One turn moves each row of this set onto another row. After a few examples, where does it send each row asked below?
j967: [-2.78  0.22 -2.69 -0.55  0.01  4.42 -2.56  0.82  0.45  0.35 -0.92 -3.37
  1.89  2.82 -2.24 -1.19  0.76 -0.61  0.51 -1.57  0.30  1.35 -0.97  1.36
  2.68 -0.78  1.61 -1.66  1.66 -0.29 -1.55 -0.83  0.66  0.57  2.34]
j731: [ 0.29 -1.51 -2.10  1.19  1.07  3.94 -0.13 -1.01 -0.17  2.24  1.16  0.31
  1.24  0.82 -0.47  1.05 -2.10 -0.38 -0.17 -4.43 -0.74  1.79  0.44 -1.96
  1.17 -0.58  2.05  0.24  1.90  1.12 -1.48 -1.69 -1.01  1.11  0.13]
j223: [ 0.60 -0.80 -1.05  0.03 -0.08  3.68 -1.77 -1.26 -0.53  1.43  3.87 -0.84
  1.25  1.90 -0.78 -0.64 -0.55  2.35 -0.33 -2.63  0.81  0.14 -1.82  0.36
  5.67 -0.87 -0.12 -0.82  1.94 -0.58 -1.04 -1.68 -0.30  0.59  2.72]
j679: [ 0.84 -1.40 -0.40 -0.71  1.78  4.83 -0.94 -0.15 -2.21 -0.01  0.11  0.24
  2.18  0.23  0.63  0.25 -0.61  2.37  0.50 -1.28 -0.43 -0.13 -3.26 -0.56
  1.75 -1.54 -2.08 -1.91  0.97  0.48 -1.57 -0.99 -1.04  0.16  3.13]
j758: [ 0.62 -2.17  0.00 -1.17  0.08  0.62 -0.02 -1.64 -0.91  1.76 -0.33 -2.40
  2.27  3.38 -1.60  1.21 -1.34  0.29  0.93 -1.36  0.71  0.93 -2.20 -1.11
  2.58 -0.61 -0.02  0.40  3.74 -1.22  0.88 -3.83  0.02  2.43  2.64]
j558: [ 0.83  0.94 -1.46 -0.75  0.31  3.08 -0.70  0.00  0.20  1.13  0.07 -1.34
  1.14  4.07  0.04  0.55  0.08 -0.85 -0.23 -2.80 -0.04  1.00  0.62 -1.88
  2.14  1.18  1.74  0.81  3.93  1.78 -1.46 -2.76 -0.98  0.91  2.13]
j277: [ 0.93  1.05 -0.52  0.83 -3.45  0.90 -0.92 -0.64 -1.72  0.78  0.17 -1.95
  0.31  2.91 -1.98  2.20 -0.12  0.64  0.26 -2.27  1.79 -0.33  0.53 -0.23
  1.05  0.09 -0.15 -1.54  1.57 -0.69 -0.67 -1.76 -1.45  2.40  1.19]
j578: [-1.19 -1.49 -2.80  2.78 -1.31  2.59 -0.27  0.72 -1.42 -0.34  1.88 -0.26
 -0.51  0.56 -1.85  0.07 -1.58  0.38  0.05 -3.09  0.72 -0.26 -2.63 -0.39
 -0.05 -0.19 -1.95 -1.00  4.29  0.79 -1.12 -2.43  0.47  1.64  0.13]
j505: [ 0.06 -1.26 -3.41 -0.32 -1.25  2.88 -2.84  1.01  0.12 -0.14 -0.07 -3.50
  2.25  0.26  0.91  0.21 -0.51 -0.81  0.00 -0.71  0.13 -1.10 -2.46 -1.95
  2.12 -0.84 -2.01 -2.43  2.63  1.05 -0.79 -0.26 -0.63  2.02  3.92]
j252: [-0.67 -1.25 -0.72  0.35  0.42  1.73  0.50 -0.92 -1.89 -0.27 -1.21 -3.41
  3.18  1.03 -0.58  0.22 -0.90  2.84 -1.35 -0.93 -0.61  1.67 -2.38 -1.56
  1.28 -2.21 -1.42 -1.25  1.22  2.27 -1.68 -0.62  1.14  1.35  2.77]
j649: [-0.10  0.25 -3.30  2.48 -0.52  1.26 -3.00 -2.12 -0.62  2.01  1.12 -1.29
 -1.20  0.07 -0.87 -1.01 -2.83  1.32 -0.20 -1.57  1.17  1.45 -1.26 -0.18
  1.96  0.16 -2.70 -0.40  3.49  0.77 -0.21 -0.80 -0.27  0.57  3.06]
j199: [ 0.43  1.83  0.28  0.12 -2.23  2.04 -3.26 -1.46 -1.11  0.89  0.65 -1.48
  2.47  2.48 -0.44  0.32 -0.32  2.72  0.45 -0.99  2.61  0.33  0.08 -0.96
  0.97 -0.56  1.22 -1.30  2.30 -1.21  0.60 -0.90 -1.50  1.62  2.84]
j316: [-2.75  0.30 -2.01  0.40  1.14  2.81 -4.35  0.35  0.40  0.36 -0.93 -0.75
 -0.46 -1.26 -0.47 -0.34 -0.70  2.31 -0.16 -1.35 -0.53  0.88 -0.53  0.18
  1.26  0.13 -0.84 -0.32  1.17  0.26 -2.36 -0.47 -0.84  1.47  1.43]
j884: [ 0.32  0.23 -3.01  0.07 -1.48  3.22 -1.79  0.38  0.60  1.92  0.31  1.70
  0.95  0.10 -0.17 -0.04 -3.26 -0.03  1.17 -0.62 -0.49 -0.80 -2.45  0.64
  2.54 -0.02 -1.21 -1.71  3.59  0.09  0.06 -3.28 -1.75  2.03  1.97]
j392: [ 0.30 -0.80 -1.17  0.11 -2.49  2.32 -2.06  0.41 -0.41  0.36 -0.31 -2.63
  2.81  1.51  0.09 -0.04  0.20 -0.10  0.75 -3.95 -0.01 -1.12 -3.00 -0.93
 -0.10 -1.27  0.05  0.63  4.12  1.68  1.60 -1.88 -0.40 -0.16  0.98]
j614: [ 1.36 -0.35 -2.18 -1.58  0.51  2.83 -0.42 -0.62 -0.16 -0.17 -0.64 -0.67
  2.57  0.42 -0.92  0.89 -0.94 -1.11  0.53 -1.80 -1.64  0.83 -1.96 -3.72
  0.91 -0.45 -1.10 -1.51  1.92  1.05 -1.28 -3.51 -1.04  2.49  3.67]
j779: [-3.01 -0.96 -1.38  1.22  0.03  4.60 -0.66  0.61 -1.36  1.41 -3.54 -0.34
  1.83  1.75  0.21 -0.08 -1.34  0.13  0.63 -0.31 -2.11  0.21 -2.46  0.67
  2.45 -1.42 -1.12 -1.00  1.86  0.27 -0.58 -0.44 -0.01  1.49  2.08]
j90: [-0.92 -1.36 -1.24  1.14 -0.02  2.42 -1.47 -1.08  0.32 -0.13  0.29 -4.20
  1.78  1.04 -2.26  0.66  0.00 -0.76 -1.81 -1.68  0.02 -2.33 -0.98 -0.61
 -0.45  1.79  0.22 -0.98  3.31  0.57 -0.65 -0.69  0.34  0.75  1.55]
j673: [-1.31  0.84 -2.77 -0.78  0.52  1.84 -0.95  0.16 -1.36  1.94 -0.82 -2.67
  1.15  2.89 -0.42 -1.92 -2.90  0.88  1.13 -0.78  0.20 -1.57 -1.00 -0.25
 -0.82  0.78  1.62 -0.20  2.60 -1.19 -0.57 -1.93 -2.09 -0.44  2.04]
j846: [-1.31  0.18 -0.27  0.54 -1.95  1.56 -2.16  0.15 -0.58  1.96  0.18 -0.91
  0.44  1.55 -3.06  1.24 -1.20  0.55 -0.29 -0.91  3.47  0.45  1.76  0.25
  0.08 -1.41 -0.21 -1.13  1.79  0.98 -0.66 -0.66  0.35  1.37  1.78]
j172: [-0.54  0.91 -1.08 -0.10  0.61  3.42  2.10 -0.66 -1.94  2.09 -1.86  0.54
  2.10  1.38 -1.62  0.72 -2.37  1.48 -0.53 -0.74 -1.72  0.67 -1.77  0.87
  0.29 -1.00  1.22 -0.93  3.08  0.86 -1.12 -2.63 -0.64  0.17  1.39]
j613: [ 0.72 -0.23 -2.95 -2.98  0.78  2.53 -2.46 -1.92 -3.24  1.18  0.23 -1.18
  0.80  0.10 -1.46 -1.17 -0.97  1.41  1.16 -2.18 -0.59  0.88 -1.71 -0.12
  1.65 -0.44  1.61 -1.80  2.67 -2.16 -0.69 -0.81 -1.09  1.22  3.02]
j881: [-1.20 -2.51 -1.67  0.82  0.85  4.55 -3.08  0.81 -1.30  1.29  1.13 -3.06
  1.85  3.63 -0.33 -0.81  0.00 -0.10  0.55 -1.46  0.73  1.01 -3.32 -1.00
  2.98 -1.96 -0.19 -2.70  0.49 -1.52 -0.77 -1.42 -1.21  0.09  1.75]
j323: [-0.17 -1.09 -2.32  1.83  0.38  0.92 -0.27  1.31  0.05  2.30  0.96 -2.09
  0.62  1.39 -0.46 -0.22 -1.39  2.16  0.68 -2.71  1.56  3.57 -0.37 -0.09
  2.86 -1.04  0.60 -2.25  1.79  1.30 -2.35 -1.72 -0.03  1.98 -0.45]
j451: [-2.26 -1.94 -2.17  1.57  0.54  3.25 -1.82 -0.46 -1.33  1.25 -1.26 -2.05
  1.41  3.40 -0.70 -0.86 -2.11  0.37  1.05 -3.06 -0.63  4.71 -1.13 -1.75
  1.32 -1.57  0.83 -1.43  2.07  0.37 -1.81 -0.60  0.66  1.43  1.28]
j471: [-0.51 -1.85 -2.55  1.40 -0.22  2.02  0.16  0.59 -0.01  3.75 -1.10 -0.83
  2.62 -0.72 -0.37  0.96 -2.75 -0.47  0.04 -1.41 -1.22  1.28 -1.38 -1.93
  2.46 -2.26 -0.53 -2.82  2.93  0.40  0.26 -2.05 -0.48  2.84  1.49]
j998: [-0.77  0.43 -2.73  1.47 -1.17  0.63 -0.64 -1.05 -2.31  0.74  1.96 -2.80
  2.93  1.29 -0.91 -2.02 -1.09  2.19  0.83 -1.36 -1.43  0.13 -3.46 -1.49
  1.96 -2.47 -0.06  0.81  1.38 -0.27 -0.11 -1.28 -2.25  0.25  1.79]
j447: [ 0.66 -0.63 -1.57  0.46  0.31  4.69 -2.70 -1.14  0.90  0.97  1.34  0.29
  1.06  2.35 -0.86  0.47  0.37 -1.37 -0.13 -2.97  0.14  0.05 -2.66 -1.15
  3.41 -0.83 -0.18  0.70  0.21  0.47 -0.16 -3.61 -2.00  0.69  1.77]
j111: [-2.47  1.04 -3.60  1.41  1.49  3.21 -1.91  0.05 -1.59  0.65  0.59 -0.90
  2.16  1.39 -2.93 -1.79 -1.45  0.33 -0.70 -0.10  0.32  1.35 -1.23 -0.81
 -1.04 -1.99 -0.49 -0.20  4.36  0.62 -0.46 -1.81 -1.11 -0.54  2.40]
j193: [-1.46 -1.23 -0.50  2.67  0.77  1.64 -0.18  1.29  1.00  2.64 -0.95 -2.94
 -0.11  1.12 -0.29  3.48  0.29  0.05 -0.96 -1.39  1.07  0.02 -1.70 -0.63
  1.77 -0.90 -0.80  0.04  3.16  0.41 -1.55 -1.38 -1.01  1.14  1.79]
j548: [-2.35  1.64 -1.24  1.15 -2.18  1.98 -1.61 -1.06 -1.77  0.87  1.16 -1.12
  0.08  1.76 -1.89  0.00 -0.86  1.50  0.55  0.08  2.26  0.03 -0.21 -0.80
  1.21 -0.72  1.51 -0.90  1.02 -0.99 -1.90  0.76 -0.38  1.95  3.63]
j986: [ 0.62 -0.37 -0.55  1.28 -0.64 -0.38 -0.94 -2.16 -0.21  1.38 -0.70 -1.89
  1.34  1.76 -2.19 -0.49 -0.90  3.16  0.01 -3.23  1.78  0.57 -4.92  0.71
  1.25 -1.47  0.10 -0.97  1.83  0.73 -0.38 -2.23 -0.52  0.77  1.91]

j758 -> j613
j881 -> j451
j199 -> j548
Where do these go?
j986 -> j673
j884 -> j505
j323 -> j558
j392 -> j998
j471 -> j614

